Each row has a name. Each question is about the rows just above it. Places in a row count from 1.

Columns, left to right: P A C U W F J V X Q
L: [ 20 -14  20  36  71  25 -76  50  20   4]
G: [ 11  40   5  31 -10 -35 -94  24  11   7]
B: [ -1  18  -3  19 -32 -27 -48  38  -1  12]
S: [   9   11   24   25   32   -8 -119   41    9   -1]
R: [ -1  18  -3  19 -32 -27 -48  12  -1  12]
Y: [ -7 -27  -1  25  39  55 -26  35  -7  18]
Z: [  5   1   9   4 -57 -31 -60  18   5  11]
H: [ -1  19 -16  12 -13   2   5  38  -1 -11]
[ 40  18  11  18 -27] is in which column, read top down?  A
Where does [ -1  18  -2  19 -32 -27 -48  38  -1  12] differ from B, and what was there?  3, [-3]

Columns, left to right: Lisu zul Gub dela fip suz zag Zof
E: [-57  54   5  44  94 -50  73 -58]
N: [-62  49 -16  59  99 -43  78 -44]
D: [-72  38 -48  73  99 -29  77 -15]
T: [-62  49 -16  59  99 -32  78 -44]
M: [-72  38 -48  73  99 -29  79 -34]
K: [-59  53  -5  49  96 -47  77 -51]
Count of [-57] in E:  1
Where does [-73  38 -48  73  99 -29  77 -15] differ from D, and what was there?  1, [-72]
Where does [-72  38 -47  73  99 -29  77 -15] differ from D, and what was there?  3, [-48]
[-29 -32] is in which column, read top down?  suz
[-50 -43 -29] is in which column, read top down?  suz

Columns, left to right: fofo fuf gosog talad Pugu sili zelo Punot
Geruf: [-10 -49   8  -5  41  12   4 -11]
geson: [ 14  21 -12 -10 -29 -39  38   3]
nusab: [ 36   3  10  -1 -66 -19  41  -5]
nirok: [-28  93  16 -59 -55 -47   8   4]
Kebud: [-28  93  16 -59 -55  -6   9 -17]
Bozem: [-10 -49   8  -5  41  12   4   4]
nivip: [  0   0  13 -21  16 -30   1 -35]
bem: [-10 -19   9 -36  59 -51   3 -35]
Times [0] occurs in nivip:  2
[ 4 38 41  8  9  4  1] is in which column, read top down?  zelo
Changed bem: [-10 -19   9 -36  59 -51   3 -36]. Place and old value:  8, [-35]

Columns, left to right: kas Ruti lol memu sopo gonu Nazo dun ruve meke
Vur: [109  19   6 -47 -20 -44 -27  54   3  -1]
rigi: [ 43  94 -78  -7  10 -33  11  59  62  46]
zel: [ -2 -58  62  11 -29  20  12 -24 -35 -20]
lif: [-29 -25  24  57 -42  46  81 -18  14  31]
lam: [109  19   6 -47 -20 -17 -44  -3 -12 -21]
masi: [-17 -27  29  39 -34  33  55 -15   1  16]
Which column holds [ 94 -58] top down?  Ruti
Which column holds [-20  10 -29 -42] top down?  sopo

Columns, left to right: zomol fedaz lobob Nuput
Bod: [ 16 -32  18  27]
vukit: [ 16 -32 -35 -54]
puza: [ 16 -32 -35 -90]
[ 16 -32 -35 -90] is in which row?  puza

Columns, left to right: meduk nipuv gabul Dani
kagi: [ 92   6  39 -12]
rasiz: [-107 -107 -107   48]
Num: [47 47 47 -1]
Times [-107] occurs in rasiz:  3
Times [48] occurs in rasiz:  1
Count of [47] in Num:  3

Columns, left to right: zusa kuru Leg bim nage gafa vazup Dol
babok: [ 69  49 -45  69 -42  21   1  17]
Biku: [-25 -29  34  17  29 -60  69 -36]
Rada: [ 88  78 -68 119 -75  41 -20 -23]
Lomo: [ 37  42 -23  47 -30  53 -31 -11]
Bakot: [ 16  35  -9  51 -25  51 -32 -46]
zato: [ 21  25  -5  -6  -6  72 -44  30]
Voziz: [ 46  38 -29  75 -34   8   9 -21]
Tar: [-14 -10  26 -35  27  34 -11  26]
Which column holds [ 69 -20 -31 -32 -44   9] top down?  vazup
Which column holds this, read top down? [-31 -32 -44   9 -11]  vazup
Times [25] occurs in Tar:  0

Columns, left to right: Nilet dake rol tobu voko gonat
zabe: [  19 -110   96    2    0    0]
vasu: [-67 -51 -81   0   1   3]
Dusim: [-38 -29 -65   0   1   2]
taf: [30 22 96 -1 -2 -1]
Puvi: [85 58 65  0 -3 -4]
fike: [-114  -54  -73   -1   -1    5]
nufip: [-51 -81 -51   1   0   3]
nebur: [57 74 68  0  0 -4]
loso: [ -63  -69 -123    1    2    3]
vuz: [57 74 68 -1 -1 -3]
fuv: [  19 -110   40    2    0    0]
One entry of Dusim was changed: [-38 -29 -65   0   1   3]. Where, and from what?  6, [2]
[ -38   30   85 -114] is in which column, read top down?  Nilet

